[[-24.3 -21.5 -11.6  30.8   9.4   6.2]
 [-45.8  -4.1 -22.8 -13.4  -5.2   5.8]
 [  6.6  12.8   0.5   0.8  -7.8   8.7]
 [ -2.6  -3.0 -16.3   1.6   6.3  15.6]
 [ 18.1  -2.9  -2.0  -1.4   9.3  19.7]
 [ -7.8  20.3 -11.5   5.0  -3.6  29.9]
 [-18.8  -6.8 -18.5 -17.3  -9.5  -5.3]
 [  0.5 -28.0   6.7  14.2   8.7 -11.2]
 [ 22.5   4.0   5.2 -13.4  12.1   7.9]
 [ 23.4  11.6 -10.6  -0.2 -26.2 -46.7]
 [ 36.3 -12.2  13.6 -16.7   3.2 -17.0]]
:
[[  6.2   5.8   8.7  15.6  19.7  29.9  -5.3 -11.2   7.9 -46.7 -17.0]
 [  9.4  -5.2  -7.8   6.3   9.3  -3.6  -9.5   8.7  12.1 -26.2   3.2]
 [ 30.8 -13.4   0.8   1.6  -1.4   5.0 -17.3  14.2 -13.4  -0.2 -16.7]
 [-11.6 -22.8   0.5 -16.3  -2.0 -11.5 -18.5   6.7   5.2 -10.6  13.6]
 [-21.5  -4.1  12.8  -3.0  -2.9  20.3  -6.8 -28.0   4.0  11.6 -12.2]
 [-24.3 -45.8   6.6  -2.6  18.1  -7.8 -18.8   0.5  22.5  23.4  36.3]]

[[ -5.4  52.4  27.0]
 [-12.6  54.7   8.8]
 [ 18.6  34.6 -37.3]
 [ 18.3  28.7 -34.3]
 [-11.8  53.2   9.4]
 [ 23.1  31.4 -34.2]
 [ -4.7  51.1  21.0]
 [-21.5  26.2  28.6]
 [ 15.7  32.1 -35.2]
 [-18.9  39.0  45.2]
 [ 17.0  29.2 -37.3]
 [ 13.7  36.4 -36.4]]
:
[[ 27.0   8.8 -37.3 -34.3   9.4 -34.2  21.0  28.6 -35.2  45.2 -37.3 -36.4]
 [ 52.4  54.7  34.6  28.7  53.2  31.4  51.1  26.2  32.1  39.0  29.2  36.4]
 [ -5.4 -12.6  18.6  18.3 -11.8  23.1  -4.7 -21.5  15.7 -18.9  17.0  13.7]]

[[  0.1  16.0 -37.1]
 [  0.8 -15.6  48.2]
 [  2.3  17.1 -11.7]
 [  1.5  25.6 -43.0]
 [ -1.1   9.0 -36.0]
 [ -8.4 -35.7 -21.1]
 [-10.3 -52.9  -3.3]
 [ -1.5 -12.4  10.2]
 [ -8.2 -26.1 -41.2]
 [  1.5 -15.0  54.5]
 [ -2.3 -26.0  33.0]
 [  2.1  15.9 -11.6]]
:
[[-37.1  48.2 -11.7 -43.0 -36.0 -21.1  -3.3  10.2 -41.2  54.5  33.0 -11.6]
 [ 16.0 -15.6  17.1  25.6   9.0 -35.7 -52.9 -12.4 -26.1 -15.0 -26.0  15.9]
 [  0.1   0.8   2.3   1.5  -1.1  -8.4 -10.3  -1.5  -8.2   1.5  -2.3   2.1]]

[[-24.6  16.6 -22.8 -28.4  27.9]
 [-28.8 -21.2  27.9 -24.7  -8.3]
 [-35.9 -24.5   9.7   7.0  -8.3]
 [-19.5  10.0 -11.1   9.4 -14.6]
 [ 14.4  -3.1  20.1  16.7  38.9]
 [-10.3 -22.9  -7.2  16.7 -19.3]
 [  0.0  -6.4   5.8 -15.0  38.9]
 [-32.9  16.6  12.3   8.2  23.2]
 [-27.7 -17.9  43.5   2.1  -8.3]
 [-12.3  46.1  25.3  -4.0   2.7]
 [-26.7  36.3  18.8  30.1  38.9]]
:
[[ 27.9  -8.3  -8.3 -14.6  38.9 -19.3  38.9  23.2  -8.3   2.7  38.9]
 [-28.4 -24.7   7.0   9.4  16.7  16.7 -15.0   8.2   2.1  -4.0  30.1]
 [-22.8  27.9   9.7 -11.1  20.1  -7.2   5.8  12.3  43.5  25.3  18.8]
 [ 16.6 -21.2 -24.5  10.0  -3.1 -22.9  -6.4  16.6 -17.9  46.1  36.3]
 [-24.6 -28.8 -35.9 -19.5  14.4 -10.3   0.0 -32.9 -27.7 -12.3 -26.7]]

[[ -5.7  17.2]
 [-51.2 -30.6]
 [ -3.2  32.3]
 [-22.0  -3.8]
 [ 41.9   9.0]]
:
[[ 17.2 -30.6  32.3  -3.8   9.0]
 [ -5.7 -51.2  -3.2 -22.0  41.9]]

[[  5.9  -0.6   6.0   0.5]
 [-24.6  41.2  19.2   5.8]
 [ 25.2 -28.4 -14.8   6.5]
 [-11.2   7.7   7.5   0.5]
 [-20.1  46.8  10.4   2.0]
 [ 21.1  -9.1 -21.1   1.3]]
:
[[  0.5   5.8   6.5   0.5   2.0   1.3]
 [  6.0  19.2 -14.8   7.5  10.4 -21.1]
 [ -0.6  41.2 -28.4   7.7  46.8  -9.1]
 [  5.9 -24.6  25.2 -11.2 -20.1  21.1]]
---
[[-23.9  -9.5  27.9]
 [-24.3  34.1  46.3]
 [ 17.1  54.1 -32.7]
 [ 26.6  59.2  -0.1]
 [ -5.4 -57.7 -28.7]
 [-41.6  21.1  11.1]
 [-14.1  15.7  41.0]]
:
[[ -9.5  27.9 -23.9]
 [ 34.1  46.3 -24.3]
 [ 54.1 -32.7  17.1]
 [ 59.2  -0.1  26.6]
 [-57.7 -28.7  -5.4]
 [ 21.1  11.1 -41.6]
 [ 15.7  41.0 -14.1]]

[[-20.7  -6.8  -9.2]
 [ 37.3  -3.2 -34.0]
 [ -3.3   2.5  58.3]]
:
[[ -6.8  -9.2 -20.7]
 [ -3.2 -34.0  37.3]
 [  2.5  58.3  -3.3]]

[[ 10.2 -10.2   3.3]
 [-20.5 -20.9 -19.5]
 [ 45.1  39.5  19.1]]
:
[[-10.2   3.3  10.2]
 [-20.9 -19.5 -20.5]
 [ 39.5  19.1  45.1]]

[[ 45.6   5.8   5.4]
 [ 13.6  16.0 -23.6]
 [  5.8  13.9  20.4]
 [  8.4  -5.0 -23.4]
 [ 13.7 -55.6  17.2]
 [  8.4  27.7 -22.5]
 [-21.6  -5.7  31.1]]
:
[[  5.8   5.4  45.6]
 [ 16.0 -23.6  13.6]
 [ 13.9  20.4   5.8]
 [ -5.0 -23.4   8.4]
 [-55.6  17.2  13.7]
 [ 27.7 -22.5   8.4]
 [ -5.7  31.1 -21.6]]

[[-24.7  -3.2  -2.3]
 [-28.6  32.1 -10.3]
 [-12.2  16.9  27.7]
 [ 37.1 -18.4  22.4]
 [-20.8 -33.9  12.3]
 [-12.8  47.3   7.0]
 [ -7.6 -17.5 -40.8]
 [-14.0  13.6  41.3]
 [ 24.5  26.8  29.0]
 [-13.6 -38.8  12.0]
 [-29.7  33.4   8.2]]
:
[[ -3.2  -2.3 -24.7]
 [ 32.1 -10.3 -28.6]
 [ 16.9  27.7 -12.2]
 [-18.4  22.4  37.1]
 [-33.9  12.3 -20.8]
 [ 47.3   7.0 -12.8]
 [-17.5 -40.8  -7.6]
 [ 13.6  41.3 -14.0]
 [ 26.8  29.0  24.5]
 [-38.8  12.0 -13.6]
 [ 33.4   8.2 -29.7]]

[[ -3.5  25.5 -49.6]
 [ 26.2  32.2  47.5]
 [ -7.7 -38.7 -36.0]
 [-24.1  24.2  32.3]
 [ 45.1  -5.6  -6.4]
 [  9.2  -8.8  29.8]
 [ 35.3  -0.2 -36.4]]
:
[[ 25.5 -49.6  -3.5]
 [ 32.2  47.5  26.2]
 [-38.7 -36.0  -7.7]
 [ 24.2  32.3 -24.1]
 [ -5.6  -6.4  45.1]
 [ -8.8  29.8   9.2]
 [ -0.2 -36.4  35.3]]
